The rows of X fall into several groups, and each row is roughly a mix of its group's hidden directions; one row fits no group.
X, 141 rows:
[[-13   7  11  -5  13  -4 -10  11   3 -22]
 [ -5   0  27  -2   5  -4  19  11   1   1]
 [ 18   1  10 -16 -13   3 -19   3  -4  -3]
 [-13  -9  18  14  12  -7   0   0  14 -12]
 [ 19   0 -17 -14 -16   8  -3   4   2   7]
 [ 16   2 -29   0   6   5  -7   0  -6  -7]
 [  1  14 -14 -11   7 -11   7 -22   4   0]
 [-14  12  -6 -23   3 -14 -13  -2   0  -2]
 [ 18   3 -26   4   7   1  -5  11  -3  -6]
 [ 17   5 -24  10   4   0 -12   3  -5  -7]
 [ -8   1  -9   4 -30  -4  13   5   4  -3]
 [ 15 -15  -1  17 -10   1  14  -4  -2  15]
 [ 10   5 -11   4 -16  16 -14 -15   3   7]
 [ 14  12 -10  -3  -3   4  18  -4  21   2]
 [ -5 -18   3  18 -10   0  -8 -16   1 -13]
 [ -3  -1  -6   8  20 -13  -2  12  20   7]
 [  0 -11  -6  18 -16  -8  12  -5 -17  -5]
 [ 12  -9   4  -6  21   0   2  -3 -15  19]
 [-20   4  -4 -20   5 -11  -6  -8   8 -11]
 [ 23   3  -2 -13   5  17   8   8  10   3]
 [ 15   2  -7  -2   3  17  16  13  15  -6]
 [-17  -2  25   2  -1  -9   7   6  12   4]
 [ -2 -14  -7   9 -20  -6   1  -4  -1 -22]
 [ -1   0   6  10   8  -6  16  -1 -13  24]
 [-28  12   2   1   0  -3  16  -9  -1   3]
 [  5   2  12 -10  24  12  -4   0  -3  17]
 [-13   5  12  -4   3 -27  -9  -9  -1   2]
 [ -8  -9   3 -12 -11   0  -8 -11   2 -26]
 [  5   4  -8   2  17   7  12  17  10 -16]
 [ -9 -10   0   3   0  -9 -14 -12  -1 -26]
 [  2   5  28   7   6  -9   7  11  -1  12]
 [  0  -6  -2  14 -13   0 -27  -6   7  -9]
 [ -1 -15  17  10  19  -2   9  -4   0  15]
 [-14   1 -10  16   9   1  22  -2   1  11]
 [  3   5   2  -2 -19  13   9 -15 -14 -14]
 [  9   3   2  -7  -6  -5 -32  -3   7   3]
 [ 12 -22  -8  13  -6 -10   5 -10 -12  -3]
 [  1   4 -31   0  -5  10  -6  -7   5  -5]
 [ 20   2 -23   3   1   4  -1   8 -13  -9]
 [ -3  18  -1 -11   9   8 -19   2  11 -14]
 [ -6  -1 -30  -4  -6   1  -9 -10  -8  -2]
 [-14  13  15  16 -10   0   8   1  13  -9]
 [-14  -2   8  12   6 -22 -16  -8  -2   4]
 [-19  -2  26  -6  -3  -4  12  -4  -1   6]
 [ -4   7 -12  -6 -30  10   4   0   4  -1]
 [ -4  22  -3   4   1  16  10 -15   4  13]
 [-14   5   3  -9   9  -5 -14   2  13 -22]
 [-14  -6  20  17  12  -4   2   1   2 -12]
 [-11   0  18  -7  -1 -20 -14  -5 -10   5]
 [ 22  -1  14  -3  -4   2   3   4 -21  10]
 [ -3 -10  -5   5 -16   7 -12 -10   9 -22]
 [  5  -2 -24  -7  -9  11  -6 -14 -13  -3]
 [ -1  -6  31  -4  11  -6   3   4   8   4]
 [  4  -9   5  12 -21  20   1  13  -4   2]
 [  9   2 -17 -15 -19  13  -1  -4  -7   7]
 [-19  -2  22 -10   0   1  12  -7   8   9]
 [  1 -11  28  -2   0 -11   2  13  -2   7]
 [ 20   6 -15 -16  -9  12  -6   5  -8   5]
 [ -9  -7  -9   4  -4  -5 -14 -15   0 -23]
 [ 19   6 -22  10   4   0 -13   2  -8  -4]
 [-15  14 -13  -5  10  -2   2   7  19  12]
 [ 14   2  -6  -2   4  20  16   5   5 -17]
 [ 10   4 -11  -9 -15  23 -10  -8   7   0]
 [-17  -3  26  -4  -6  -1  10  -2   9   3]
 [ -2   7  14 -16  11 -17 -17   9   0   3]
 [-14  12   4   9  -5   3   9 -14  -4 -22]
 [  3  -7 -16   9  20   4  -3  14  13   9]
 [-13   0   1 -14  21 -20  -5   6  -1   0]
 [ -8 -11  -3   8  -4   4  -2  -3   9 -30]
 [  8  -9  -3  11  -6   1 -21  -6   3 -21]
 [  3  20  -5  -2   4  10 -15  -6  21  -3]
 [-15  -1  -7   2   4 -19 -14 -12  -6  15]
 [  0  -6   0   5  20  -8  -5  20  17   7]
 [ 10   2   4  10  13  -8   0  10  26   6]
 [ -2  10  -4 -19  -2  -2 -17  10   7 -19]
 [ -4   3   9  -6  19 -22 -14  -8   1   4]
 [-16   0  28  -4   2  -6   8  -4   5   9]
 [ 12  14  -8 -24   4  -1  12 -10   7   2]
 [ -2   2  20  -8  13  -5  17   2 -15   9]
 [ -4  -1   0 -13  10  11 -20 -13  12 -13]
 [ -3   3   3  -6 -20   8   2 -16 -21  -9]
 [ 12   1  -4  -2 -16  21  12   3   9  13]
 [  1   0 -11 -13  13   1  12  22  13   3]
 [  4  -4 -15  -2  -4  22  16  17   2  -4]
 [ 10  -7   3  11 -18  24   3   6  -5  -4]
 [ 18   5 -24   8   7   0 -10   4 -10  -5]
 [-11 -11  12  15   6 -21  11   7   1  -6]
 [ -6  17   5 -12  21   6 -10  -4  10  10]
 [-15  -6  15  17  11 -12   9  -5   8   3]
 [ 21  -4  -9   9  -7  -4  12   3 -11  17]
 [ 25  -2   1  -1   2  14  18   3  -8   8]
 [ -2 -10 -10  15 -22 -11   9  -9   9  -4]
 [  8  -1  -8   0  17  -3   0  15  22  13]
 [ 11  14   0  -4   0   5   7  15  -3  25]
 [-15  12   1 -11  10   3 -17  -4   9 -17]
 [-17   6  13 -12  19  -1  -9   3  12  -7]
 [ -2   0   9  -7 -17  11   3  -8 -21 -14]
 [-11  -7   1   6 -23  11  -8  -1  16 -11]
 [  3   8   5  -1  11  -1  19  12  -9  21]
 [ -1  10   1 -11  12 -23  -6 -16   5   8]
 [ 18  -2  -4  -2 -12  21  15   4  -3  -9]
 [-26   7  -5  -6   2 -10  -4   6   6 -17]
 [  1  14 -28   3  -1   9  -2 -12  -6   4]
 [  1   4  10   1 -29   8   6  -9 -10  -5]
 [  0  -2  -8   4  24  -9  14  -6 -12 -12]
 [  9 -13   4  24  -8   4   6  -7 -16   2]
 [-21  -3  -7  14 -15 -13  -2   3   1  13]
 [  9 -22  -2  12 -16  -2  13  -5   2   8]
 [ 16   9 -13 -17  -5  15  -8  -1   4  12]
 [  7   9   5  -2  29  -5  -5   1  -5  12]
 [ 18   4 -25   0   0  11  -3  -2 -11  -6]
 [  9 -13   6   9  -3   0 -14  -3  -2 -26]
 [ -1 -18  10  -3  17 -16  10   4  -4  12]
 [ 14  -3  -4 -12  -7  23  10  15   0   3]
 [-28   9   0 -14   2 -12  -1   0   6   6]
 [ -7   3  -4   0  25 -21  -6  -6   7  -2]
 [ -7   9  11  -4  23  -3 -13   7   5 -14]
 [ 19   0 -25   5  -1   4  -9   9  -4  -6]
 [  2   4 -31   3   1   0 -14  -9  -5  -3]
 [ -8  -5 -21  -9  -4   6 -13 -20   3  -3]
 [ 13  -3 -15 -22  -7   1   1  -1  -4  17]
 [  1   1 -27   3  -7   3 -17 -13  -2  -6]
 [  0  -4  14  -5  -7 -14   7   0  23  15]
 [  1  -9   7  30   6  -1  10   5  -8   6]
 [-20  11  -9 -10  14 -18  -6  -4  -1   0]
 [-12   1   6 -15  14 -15 -10   2   5 -17]
 [  7 -17  -2  14 -10 -10  18  -3  -4  14]
 [-14  13  -1  15 -15   3  11   3   9 -16]
 [ -4   8 -27   4  -5   0  -4 -11 -16  -6]
 [-13  -9  17  17   7 -14   8   5   4  -9]
 [  9  -7   3  14  11   1  -9  16  18  12]
 [  7  -4   0   5 -23  23   6   3  -8  -1]
 [  2 -23  10 -14   3 -12 -13   0  -9   4]
 [ 16 -17  -8 -12   5  -5 -13   9  -5  13]
 [ 16   4 -28   4   8   2 -10   1  -5  -6]
 [ 10  -3   7   2 -19  21  11  13   1  -6]
 [ -6   0 -14  28  10   3   9   3   6   8]
 [ -1   1 -19  -6 -14  18  -4 -19   1  -1]
 [ -4   6  -7 -20  15 -10  -7  -2   2 -20]
 [ -5 -10  -4  18  -5  -7 -15 -12  -8 -17]
 [ 12  20 -14 -12  -9  13  -7   3   5   7]]
Here is one row of each group, with its name. Which group are the others in?
[ -1  -5  -3   1 -23  20  12  13  -5  -1] => G
[ 3 -5 26  0  7 -6 11 17  7 -4] => K
[  5 -21  -4  12 -14 -14  15  -2   0   4] => B
[ -4   8   0 -23  13  -9  -8   7   4 -17] => H

[-23  -3  -7 -11   1 -13  -6  -3 -18   5] => G
[-22  -5  20 -11  -1  -4  11  -7   1   5] => K
[  4 -22  -7 -21  -2  -3   1   7 -14   4] => K
[-18  -5   8  -2  14 -17 -11   2 -12  -8] => G
[ 21   3 -23   6   8   0 -10   6  -7  -6] => K
[  3  -3  -9  19 -19   1  11 -11 -12   5] => B
